Each named move below is a turn or a mirror, shown by a few rows before and after it. Which moves, in which order, take the first row of each later pair to the second? The first pair is answered.
Y:
[  2   8   6  -5  -9   7  25   0   9   4 -10  13   3] |-> [ -7   0  -1  -4   3  14  22   1   9  14 -13   6   8]
[  1   8  12  -8   7 -15  -9  11  13  -7  21   5   7] |-> [ -5   1   4  -7  17  -9 -11  12  13   1  18  -2  11]
[ -4  27 -22   2  37 -30 -44  -2   1  23  37 -11   6] |-> [ 12  44  -1   2   2 -43 -40  -6  -1  -1  42   7  -4]
[ -1 -10  11   9 -12   7   6 -18 -10 -30  -1 -24 -13] |-> [ -8 -19   0   9   6  14   3 -14 -10 -19  -4 -33  -9]
M:
[ -3   3 -11   1  31 -13  -9  -4 -15  10   8 -22   2] |-> [ -4  -7  -7  -9  26 -12  11  -7 -21   7  -9 -18  -2]
[-16   5  -2  -3 -11 -11  -4 -29 -13  16   2  -2 -16] |-> [-16   6  -2   0 -11  -9  -9 -28 -11  17   6  -2 -14]
[  1  29   6 -15  20 -14  -3  19  12 -12   7  -4   0] |-> [  2  22  11 -24  17 -14  13  17   7 -15  -6   0  -5]
[ 10   2  13  10 -36 -13  -3 -13  -9  10   5  25  -5] |-> [  9   6  12  14 -33 -13 -11 -13  -8  12  10  24  -2]
E:
[ 14   6  20  19  -3 -31 -48 -20 -15  18   5  23   0] |-> [  9  -9  16  35 -11  -6 -58 -21 -13   6  11   3  -2]
[ 10 -14  16 -21 -19  12  32  -2  -5 -25 -25   7  -4] |-> [ 11 -16  15 -23 -21  13  31   0  -4 -25 -24   5  -2]
[-10 -51 -25 -16  26  10  26  -2   1  10 -28  18  16] |-> [-10 -53 -24 -16  24  13  25   0   3  10 -28  16  16]
[  2 -22  -4  20   2   7   4   3  -8  13   5   0 -10] |-> [  5 -11  -2  11   6  -8  10   5 -10  20   1  12 -10]
J:
[  7  -4  -7  11   2   8   0  14  10  27 -15  18  14] |-> [ 16  11   9  14 -26 -13  -7  -6  -4  -3  -1  16  -8]
[-26 -48 -11   2  31 -12   1 -31 -43  37 -15 -29 -29] |-> [ -3  -9  -1  -5  21   3  11  28  18  69 -15  55  22]
[ -5 -27   1 -13  -8   1  29   5 -17  16 -34  27 -12] |-> [  2 -16   9 -12 -21  -8  27   4 -15   6 -31  37 -17]
Now pairs of rows:
Each pair is two moves apart.
[ 25 -32  -2  18 -45 -11 -18 -40 -47  11 -20  14 -22] |-> [ 11 -30 -24  37 -17   1 -53 -32 -35  31   0  -5  -8] => M Y
[ -5  15   6   7   6 -17 -20  -7  -6 -10  16 -17  -8] |-> [-11  -8   1 -14  24  -2  18   4  -6  10 -19  -8   5] => M J
[ 24  40  17  10   0 -34 -21 -12   5 -41  56   3  -3] |-> [ -2  11  -8 -16  68 -44  -4 -18 -21  -1  27 -22   0] => J E
[ -2  21 -18  -1  41   0 -23  15  14  19  11   3  21] |-> [ 20  37  10   6 -17  -9 -20   7  15 -23  23  21   5] => E Y
[-10  -6  -5  27 -16  -5 -39 -21  -8  37   8  17  -6] |-> [-11  -5 -10  20  -8  -9 -35 -18  -9  44   6  22  -2] => J E
[  6  37   7 -10   5 -45 -11   1  -2   1  10  33  -4] |-> [-16   6 -18 -14  50 -15  -4   9   1  29  -6   7  11] => J J
[ -6 -19   3  15 -28 -11  -8 -16 -27 -14  -9   8  -7] |-> [ -5  -1  -2  23 -19 -20 -30 -12 -21  -6   9  13  -3] => E M
[  0 -25 -16  -3  17   9  14  10  -8  11 -17 -12  12] |-> [ 18  13  -1  16 -16  -5 -22   9   8 -14  20   4   6] => Y M
[ -7   1   6  -4  27  11 -17   9  -1 -28  19 -14  -1] |-> [ -1  14   8 -13  33   1 -10  21   8 -14  15  11  10] => J E
[ 30 -25  18   7 -39  -9  28 -19 -10  -1 -29   7  -5] |-> [ 22 -39   9   3 -25   1  31 -18 -12   8 -39  -6  -2] => J Y
[-20 -24 -12  24 -13  12 -22   3   9   6   5 -19   4] |-> [ -6  10  -3   4 -12 -17  -9  18  21  23   1  30  15] => J E
[ -4  10  -4 -18  31 -10  15   5  -6  15 -16   6   9] |-> [ 6 14  4  4 -6 20  1 21 21 -4  1 19 18] => E J
[ -7 -34   6   6 -29  23   8 -18 -12   8  -1 -21 -15] |-> [  6 -16  14  -1 -40  27  17   5  11  14  -3  19   2] => J Y
[ 28   6  30  -9 -19 -25  14  -7   4 -23  -4  27  -5] |-> [  9 -28  16  -8   6 -15  15 -30 -23 -23 -15 -21 -17] => J Y
[ 12  -9 -18   6 -33  12 -10  -9 -12   2   8 -10 -29] |-> [ 11   8 -20 -15  -8 -16   1  -6 -20  27  -3   8 -24] => Y E
[ 14  16  15  -9 -25 -22  14  -7  -5 -46  24  15  -8] |-> [  0 -13  10 -13 -11 -12  22 -19 -23 -50  11 -18 -16] => J Y
[-24  -2  16 -12  25   3  14   3  16  11   8   0   7] |-> [-18  -3  26   0  -5  15   8  -1  19 -16  16  -6  -1] => Y E
[  5 -10   0 -35  18   2  35  31   4 -18 -30   5 -11] |-> [  8 -19   5 -13 -12  23  20  25   7 -47 -18 -13 -20] => J E
